Named turns come first, each shown by rows before and after it. Which turns, in which order, take the first row of each pair that follows to the second? Write the first one first, as in the answered first pair.
V (before |-> after):
[ 53   2   6 -22   2 -22 -18  20  13  -6  12  38  19  43   0 -17 -47  29
 -84 -23] |-> [ 45   3   5 -25 -14 -27 -13  30  20   6  11  40  18  54   3 -13 -42  29
 -82 -21]
[ -3  18  -7  -3 -21   0 -13  24  15   8   1 -29 -14  12 -22   6  10  12
  -1   5] |-> [ -4  19 -11   4 -20   3 -13  26  16   5  -4 -27  -8  -4 -17   8  17  15
  -2  10]
[-25 -12  28 -35 -21  53  56  24   7  -4   8   4  22  13  19  -6  -3 -13
  11 -15] |-> [-32  -7  26 -27 -23  53  55  31  14  -4  -1   3  23  -3  22  -7   6  -7
   7 -12]
[-44  -2   6  28  27  25 -23 -56   2 -60 -12 -56   5 -20 -32  18 -14  -8
  44  -8] |-> [-43  -9  14  16   7  25 -11 -59   2 -50   4 -59 -19  23 -38  18 -17 -19
  49 -19]
U (before |-> after):
[ -3 -24  10  -2 -72 -14  43   6   4  19  40  -6 -25  61 -38  16 -20 -18
 -28   3] |-> [ 54 -17   1  47 -14 -22  17  -7 -42 -13  12  13 -10  26 -50 -12 -42  22
 -44  32]
[-26   8 -21 -13 -37  10  -5 -16  39 -22   4  25  10 -10  46   3  19 -19
  29 -15] |-> [ 19   5 -24  -4  -2   1  -8  -9  23 -32   9  54  21 -33  47 -15 -13   5
  -1  -9]
[ 57 -10   7 -31  22 -19   4  40  10   8  16  45 -20  28  28   4  -7  20
  -5   3] |-> [ 34   1   2  18  21 -10 -27   3 -14 -11 -47   0 -24  23  15  12  32  34
  43  32]
[ -2  12  10  18  -5  15   8  24 -15  13 -59  14 -13 -21  -2  -4  30  -7
  26 -22] |-> [  0   8  13 -11 -14  15  25  42   6  25 -27  36 -15 -16  10  -4  15 -17
   7 -40]
Q (before |-> after):
[  6 -11   0  27 -26   5 -28 -27 -12  18 -57 -43 -41  43  -7  21  15  15
  65  15] |-> [-38  -8   3 -11 -57   2  -8   3  37  38 -35 -31 -30  25  19  37  36  -1
  57  -4]
[  7   1 -12   5  -9   3   1  11   1   7  -7   7 -12  13   3   3   8  18
  -7   4] |-> [  5   3 -13  -2 -15   4   3  13   3  11   1   8 -13   8   4   5   7  14
 -11   1]
[-17   2  11 -46  16   7  16 -13  36   9  64  15  43 -39  35  11 -28 -53
 -22 -66] |-> [ 54  -2  10  14  62  17 -12 -55 -41 -28  36  -3  27  -9 -14 -14 -67 -26
 -14 -37]
[  6  -1   5   5  40  17 -20 -20 -14 -24  -1  -8  11 -21 -13  -9 -11  -9
  -6  -2] |-> [-17   7  -1  10  27  13 -19  -9  -2 -18 -19  -9  18 -37  -4  -4  18  -1
  -1  10]
A (before |-> after):
[ 12  18  -3  34  15 -15 -25  30  21 -15 -49  33  -9  -9  33   9   8  43
 -10  22] |-> [ 13  12   6  41  35  -5 -34  16  14 -30 -48  25   3 -22  31   6   1  39
 -10  15]
[ 69   5  -7   8  37  -7  -5 -10 -18   2  16  29  -8 -12 -15 -21 -43  -8
 -28   0] |-> [ 46   3   5  27  40  18 -19 -43 -35 -18   9 -11  -8 -10 -30 -20 -31 -33
   2  -9]
[  0   9  30  15  14  31  -4   9 -43  14 -13  -3 -43 -18   2   3  22  16
  16  16] |-> [  1   8  30  12   6  26   0  20 -38  24 -15   0 -46 -11   3   7  29  22
  12  14]
[ 24  -4 -18   4 -14 -23   6 -10  -2  -5 -50 -26 -27  41  -8  53  25  19
  36  34] |-> [ 46  -8 -27  -4  -7 -42  16  20   2   5 -39   7 -23  35   1  45  13  34
   8  33]
Now pairs of rows:
Between the rows of a pair lie two turns.
[  4 -46  -2 -13   2 -11   9   8 -14  25   6  11 -32  48 -31  13 -30 -18
  -1  23] |-> [ 11 -37 -14  18  15 -14  -9  10 -28  16 -32  11 -21  21 -27   7 -12  10
   4  55] => A, Q
[-34  -2 -11   1 -31   7 -13  -6 -19  49  -6  15 -45  -2 -13  16  36   2
  10  18] |-> [-22   1 -15   8 -12   0 -15  10 -18  42 -17  38 -30 -35   1   4  32  17
  -8  27] => V, A
[ 18 -19   4 -22 -28 -22  -1   3  16   1  12 -22 -41  38 -24  37 -10 -34
   4  -8] |-> [ 29 -11  -6 -25 -16 -42   7  41  28   7   7  19 -22  -4   0  34  -6  -1
 -31  -1] => V, A
[ 28 -14  10  17  57  22  -7 -37 -26 -34  37 -12  11 -13 -39 -31 -43 -18
  -1 -36] |-> [-39 -13  10  -1 -24  25   6 -36   4  -3  19 -52 -20  37 -37   4  14 -44
  43 -37] => U, V
[ 26 -14 -22  29 -36   0  -4   4 -25  31 -25 -21 -41  75 -34   2  -3  23
  10  31] |-> [ 17  -3 -32  22 -41 -22   3  43   4  47 -38   8 -28  36  -4   8  19  44
 -10  44] => A, Q
[-38  -4 -12  22 -51 -24  20  55  12  34   5   4 -21   1  28  45  13  23
  -3  14] |-> [ 32 -17  -2  41  -6 -15  12  19 -47   7  30  -5 -39  49 -13  19 -52  24
 -11   6] => Q, Q
[-19  31 -30  13 -17   0 -24   6  21  29   0  21 -15   1   3  15  47   4
   9  27] |-> [ 12  26 -21   5  30   6 -25   6  15  12  32  50  10 -25   2  -6   6   2
 -24   5] => U, A
[ 29   4  -6   0  27  -2   0   8 -10  -5  13  27   2  -6  -8 -14 -29   4
 -16  -5] |-> [ 30   6  -7  19  26   0  -9  -3 -23 -10  -9  14   1  -5 -11 -13 -21   8
  -1  15] => Q, V
[ 10   7  19  27  30   7 -22 -27 -15 -26  -7  -1  -6 -14  -2   2 -14 -12
  17  13] |-> [-25   5  17 -17   1  -3   5  14  35   6  17  20  -1 -25  28  17   3 -21
   3  -6] => Q, U
[ 14   2   2  28  48  18 -30 -31 -28 -21   1 -11  25 -36  -5 -14 -23   1
   2  -7] |-> [ -1  -3   4   7   1  21 -16 -40 -25  -3  10 -41 -16  43 -21   3 -14 -26
  34 -18] => V, A
[-13   3  39   9  38   2   7 -18   8  13 -30  -3 -16 -63  13 -11   4  24
  55   6] |-> [-16   2  39   8  35   7   8 -29   3  12 -32 -16 -21 -50   7  -8   2  18
  63   6] => A, V
[-15  11  -9  24 -25  -7  -7  -9  -5   7 -30 -17  -8  13   0  13  31  14
  26  21] |-> [ -7   2 -11 -16 -35 -18  23  25  20  28  13  22  -9  19  17  14   9   6
  -9  -6] => A, Q
[ -6 -11  38  -8 -11  28  12 -28 -10  17  20 -10 -45  26 -61  19  28 -16
  37 -37] |-> [ -4 -11  36 -10 -23  21  16 -14  -8  24  21  -3 -50  37 -59  17  25 -10
  30 -35] => V, Q
[-29   5   1 -34  50  -1  25   6  44 -13  70 -33  47  -8   7 -47 -56 -11
 -28 -39] |-> [ 18   6  -8   0  42   1  13 -23 -12 -21  45 -60   6  68 -35 -55 -73   6
  -2 -12] => Q, V
[-40  32   3 -35  -2 -13  -2  -6  47 -16 -11  38  21 -35  38  14  21  24
 -25 -58] |-> [-53  32  12 -23  12   0 -16 -28  42 -29 -15  15  28 -44  28  12  25   6
 -12 -59] => A, A
[-19 -11  25  -9 -34  10  17  18 -25  23 -29   2 -48   8   1  24  15   3
   6  33] |-> [ 27 -17  32 -11  20  11  17  16 -33  -1   3  40 -21 -27   3  -2 -33   6
 -35  17] => U, A
[ 15   5  -9 -34 -38   8  17   5 -20  27 -10  34  -7  54 -14  -9  -6 -14
  14  40] |-> [ 17  13 -10  -4 -22  10  -3 -13 -37   7 -41  21   0  36 -20 -15   4  -6
  28  60] => A, U
